One turn sends every row of this set to another row. A few are shown first. Where does it send the rows asked after them?
sezo: [  2   3  28  28  22   5  19 -14  19  22 -23 -58]
Gife: [-13  14  32 -21   9 -29  -5 -10  25  -9 -25  55]
Legu: [ 34   7  14 -44  -6  -4  49  11  35  22 -57  35]
num: [ -9  43  18 -28 -28  39  50  -8  31 -25  -1  28]
Kul: [ 23   0   2 -40  10  -6  33  20  29  38 -69  19]
Vusi: [ 24   4   4 -37   8  -2  26  12  28  51 -70  10]
pob: [ -1  -9  23   7  33  -4  57  11  30 -41 -18 -17]
moma: [ -2  51  28 -18 -40  43  38 -24  29   1   5  13]
dolu: [ 41  -2   8  13 -27  41  11  10  29 -20  18 -20]
vip: [ 12   0  38   8  12  -4  66  -3  35 -43  -4  -9]
Kezo: [-24  12  21 -17  20 -29 -20  -8  18   9 -38  36]
gomo: [-36  36  -7 -12   5  43  -1   0  14  31 -33 -25]
Buli: [-23  46   9  -7 -17  47   0 -20  18  42 -18 -25]
zek: [ -6  52  23  -8 -38  47  17 -28  24  30  -3  -8]
mifas: [ 21 -13 -11   5   1  40   9  30  26 -31   2 -20]
siz: [-40  26 -13 -30  13  38  31  20  23 -22 -27   9]
mokes: [ -3  22  44 -14  -8 -25 -12 -30  23  11 -18  46]
dagu: [-12 -11  14  11  44  -3  39  13  24 -23 -28 -34]
Moza: [ 19   9  44  30   2   5  26 -28  26  22  -7 -48]
pomor: [-27  33   1 -32  -6  35  47  13  30 -34 -14  26]
mube: [ 44  14  25 -35 -20  -1  40  -6  35  45 -51  25]
let: [ -6  22  41 -11  -4 -25 -21 -30  20  24 -23  36]
fasuv: [ 24  10  50  16  -5   1  59 -21  35 -24   4 -14]
Sufu: [ 36  -5   3   6 -20  41  17  19  31 -32  15 -13]
paba: [ 28 -10  -5   4  -8  39  17  27  27 -39   9 -13]
kad: [ 38   0   6  16 -24  43   1   8  25  -8  13 -30]
ligi: [ 39  13  21 -32 -14   0  28  -6  30  57 -56  14]
Nak: [ 25  13  53  24 -11   4  44 -31  33   2   3 -32]
Nogeb: [-20  16  26 -14  15 -25 -28 -14  17  24 -37  29]
Nenez: [ 20 -13 -14   9   3  40   0  30  23 -19  -2 -31]
vuzav: [ -9  -7  15  21  39   0  23   4  18   3 -29 -52]
pugi: [ -4  22  40 -19  -3 -28  -6 -21  25  -2 -20  53]
todi: [ 22  -9 -10  14  -3  43  -8  21  23  -7   1 -37]
ved: [ 31   9  12 -32  -3   0  23   1  27  60 -64   8]
Zuve: [-46  29 -15 -22  19  40  11  17  17   4 -37 -13]
Kemu: [ 42  12  22 -41 -15  -4  46   2  36  31 -51  34]
gisek: [-21  11  26 -21  19 -30 -12  -7  21  -3 -34  47]
Sapek: [ 30  -5  -1  17 -16  45  -5  13  24  -1   7 -37]
veka: [ 27   2   5 -45   5  -6  42  20  31  23 -63  29]
rugum: [-14  20  34  -8   4 -24 -29 -25  19  29 -30  29]

Sapek turns into todi
gomo turns into Zuve
And these:
ligi turns into ved
Nak turns into Moza
let turns into rugum

One turn sends every row of this set to another row. A few are shown first. Where does it send the rows asked after them?
rores: [ -7  55 -61   6  12  16 -30 -35 -30 -21  39  22  -7  43 -15   8  25  17
 -59 -80  -1]
kufel: [-17  19   4   2  39   9  -9 -54 -20 -61  29  35  22  25   2  13 -20  15
 -27 -50  -1]
fopa: [ 25  68  -7  -9 -13   3  14 -12 -11 -30 -57  -6  14 -12 -18 -42  24 -29
 -13 -23  12]
firug: [ 53  52 -44   1  15  62 -12 -33  -6  18   0 -23  30 -16   1  -5   4  25
   4  13  -9]
navul: [ 38  50 -28  -8  29  45   6 -39  -6  36  10  -6  31  12 -14 -14 -10  32
  -5  26  30]
dib: [-14  47 -52   0  13  16 -26 -42 -26 -36  26  32 -16  41 -23   6  20   2
 -60 -78  -5]
vil: [ -9  36 -43   1   7   3 -28 -47 -27 -47  22  27 -10  37 -22  17   4  -7
 -66 -80  -7]
pumi: [  7  32 -61  14  11  13 -37 -46  -8 -30  44   1 -18   8 -28  24  14   9
 -75 -66  -2]
Daled: [  1  45 -31  34  28   3 -43   4 -33 -41  44 -17  51  19   3   0   3  47
 -45 -64  -1]
napu: [ 31  45 -13  -2  -1  11  -8 -10  -5 -45 -57 -23  29 -32 -31 -26 -14 -36
 -28 -16  -5]
sinar: [ 44  66   0  12 -13  19  -9  -2 -43  41  35 -27  40 -24 -51  -4   9   5
 -60 -27  30]
Domun: [-20  32 -19  11  45  48 -18 -37  -8 -53  28  34  -7  28 -10 -11  19  30
 -23 -32 -16]
meb: [  7  68  -5  -5  16  67 -15   8 -56  19   5  17  40  13 -67 -34  -1  -7
 -44 -21  -7]
pipa: [ 43  30  38   4 -38  33  -3 -43 -41  -2  -3   8  -9  20 -35   8  12 -19
 -37   4 -13]
Demuz: [ 25  73 -14 -30  16  17  25 -41 -30  15 -12  13  60   5   9 -14 -15   0
  11 -32  27]
Vigu: [ 15  71   1 -21   8  -8  24 -19 -30  11 -25   9  47  33 -13 -38  -8  -1
 -11 -17  50]
kide: [ 25  77 -11   8   3  51 -14  12 -45  37  24  -9  32  -9 -63 -30  23   7
 -52 -22  14]
voru: [ 19  65   5  -7 -11 -14  12  -2 -22 -15 -50  -5  26  29 -23 -50  10 -13
 -23 -10  35]
Vopim: [ 44  25  34   1 -22  25   2 -51 -24   6  13  -1   0 -21 -51  17  -7 -25
 -53   1   8]
nopa: [  9  39  -2  31  -4 -19  -9 -31  -1 -50  32  -9 -18   2   3  -1  53  27
 -41 -48  20]
bovag: [ 12  32 -50  18  -7  -2 -38 -44 -15 -39  34  -1 -22  21 -18  26  20   6
 -74 -70  -5]
kavaz: [  0  50 -65   8  17  12 -35 -36 -30 -15  50  12   8  31 -15  18   9  20
 -65 -83   4]
guv: [ 32  41  33   1 -33  35 -12 -23 -67  -1 -10  14  24  50 -27  -1   0 -13
 -31 -12 -25]
Zad: [ 19  63 -14 -25  31  23  23 -37 -18  29  -2  13  46  20 -15 -25 -20  15
  -3   2  47]
duno: [ 52  35 -24  11  -5  14 -29  -7 -16 -31 -36 -46  54 -26 -13  -3 -31 -13
 -29 -10 -15]
kinep: [  6  29  11  18   0 -29 -10 -43 -26 -53  33   6  21  28  23  19   8  24
 -32 -62  14]
lisim: [ 58  23 -21  19  -1  20 -33 -13 -12  -7 -16 -50  44   6 -18   0 -36  15
 -33  27   0]
zel: [ 47  39  20   5 -14  10  -2 -33 -32  25  31 -19  32 -36 -51  18 -16 -14
 -62 -18  27]
Falug: [ 66  43 -37  18  -7  35 -31 -12 -16  -2 -14 -51  46 -15   5   3  -7  18
 -13   3 -18]
Vosat: [ 27  81  -5 -19 -12  -4  25 -22 -30  -3 -36   3  39  10   8 -32  18 -10
   3 -37  26]
pemi: [ 40  22 -10  12   0  10 -26  -5  -7 -34 -44 -38  33  -1 -38 -18 -35 -13
 -43  19   1]
taz: [ 25  42  -1   4  -7  -1  -6   1  -8 -35 -59 -20  15  10 -41 -43  -5 -22
 -38   7  15]
debe: [  4  32 -41  11  -7  -9 -35 -45 -26 -46  26  10 -10  33 -15  26   8  -3
 -71 -79  -6]
ranop: [ -9  31 -19  25  34   6 -14 -26  17 -57  32  -3 -13 -31 -32 -10  27  16
 -56 -43  18]
vuk: [ 58  36 -30  12   9  38 -19 -25  -8  23   5 -37  33  11  -8  -1 -13  35
 -17  34  11]
lat: [ 13  54  16  -8  -2  52 -18  -6 -71   3  -7  23  48  42 -45 -17 -19 -14
 -36 -22 -22]
neli: [ 32  59 -33 -23  34  55  12 -49 -12  21   0   8  43 -12  -2  -9 -16  12
  12  -4  10]
Meri: [ -3  50 -32  33  24  34 -35  -5 -23 -38  37   1   8  38   6 -15  43  54
 -27 -41 -15]
Solov: [  2  39 -65   9  22  14 -37 -43 -18 -21  51   8   1  12 -26  25   0  14
 -73 -76   2]
rofim: [-12  30 -27  23  49   4 -31 -12  -7 -54  40  -7  40 -23 -27   1 -18  20
 -61 -61  13]

vil turns into kavaz
vuk turns into taz
Demuz turns into Falug
And these:
zel turns into guv
Meri turns into ranop

One turn sends every row of this set to another row. A few are shown first. Where does it send the rows asked after them?
Y: [ 30 -13   4 -24   1  -8  -3   0  -4 -40 -37 -40  25]
J: [  0  26   6   2  14  -4 -35   2  36  73 -12   6 -19]
B: [ 41   2 -17  16  19 -10 -34 -33 -20 -16  -7 -31 -37]
S: [  7  36  -6  15  16 -19  -6  -4  41  71   5  -4 -18]
K: [ 46   7 -21  13  23 -28   0 -40 -17   0 -11 -29 -36]
P: [ 44  16 -14   3  22  -3 -34 -29 -14 -21 -19 -39 -30]
G: [ -3 -35  32  -9 -45 -36   6  14  -6   1  16  -5  -3]
C: [  3 -31  -1  -8 -34 -48  24   9  -2  24  22  -5 -18]
N: [ -3 -36  26  -4 -42 -38   1   7  -5  14  21   6 -14]
Q: [ -2 -29  30   0 -34 -49   7 -23   7   1  25   5   2]
A: [ 21  59  13 -15  21  14 -21 -12  37   3 -37  -6  27]
F: [-10  38  16  -4  10  -8 -31   9  42  68 -19   4  -6]
X: [ 34  -1 -30  11  28 -14 -37 -27   6 -11   2 -51 -22]
W: [ 44 -26  24 -10  14   2  -7  13  -8 -31 -19 -29  28]
M: [-20  11  23  -9  -6 -40 -21  28   5  13 -17  12  54]
L: [ 28  55   1 -29  26  19 -30   2  22  -5 -17  11  17]
V: [ -2  14  -1 -29  20 -13 -19 -11  48  70 -18   6 -15]
U: [-20  12  18 -15 -26 -26  -8  32  28   4  -6 -10  50]

Q turns into V
U turns into A
W turns into M
And these:
S turns into K
G turns into F
B turns into N

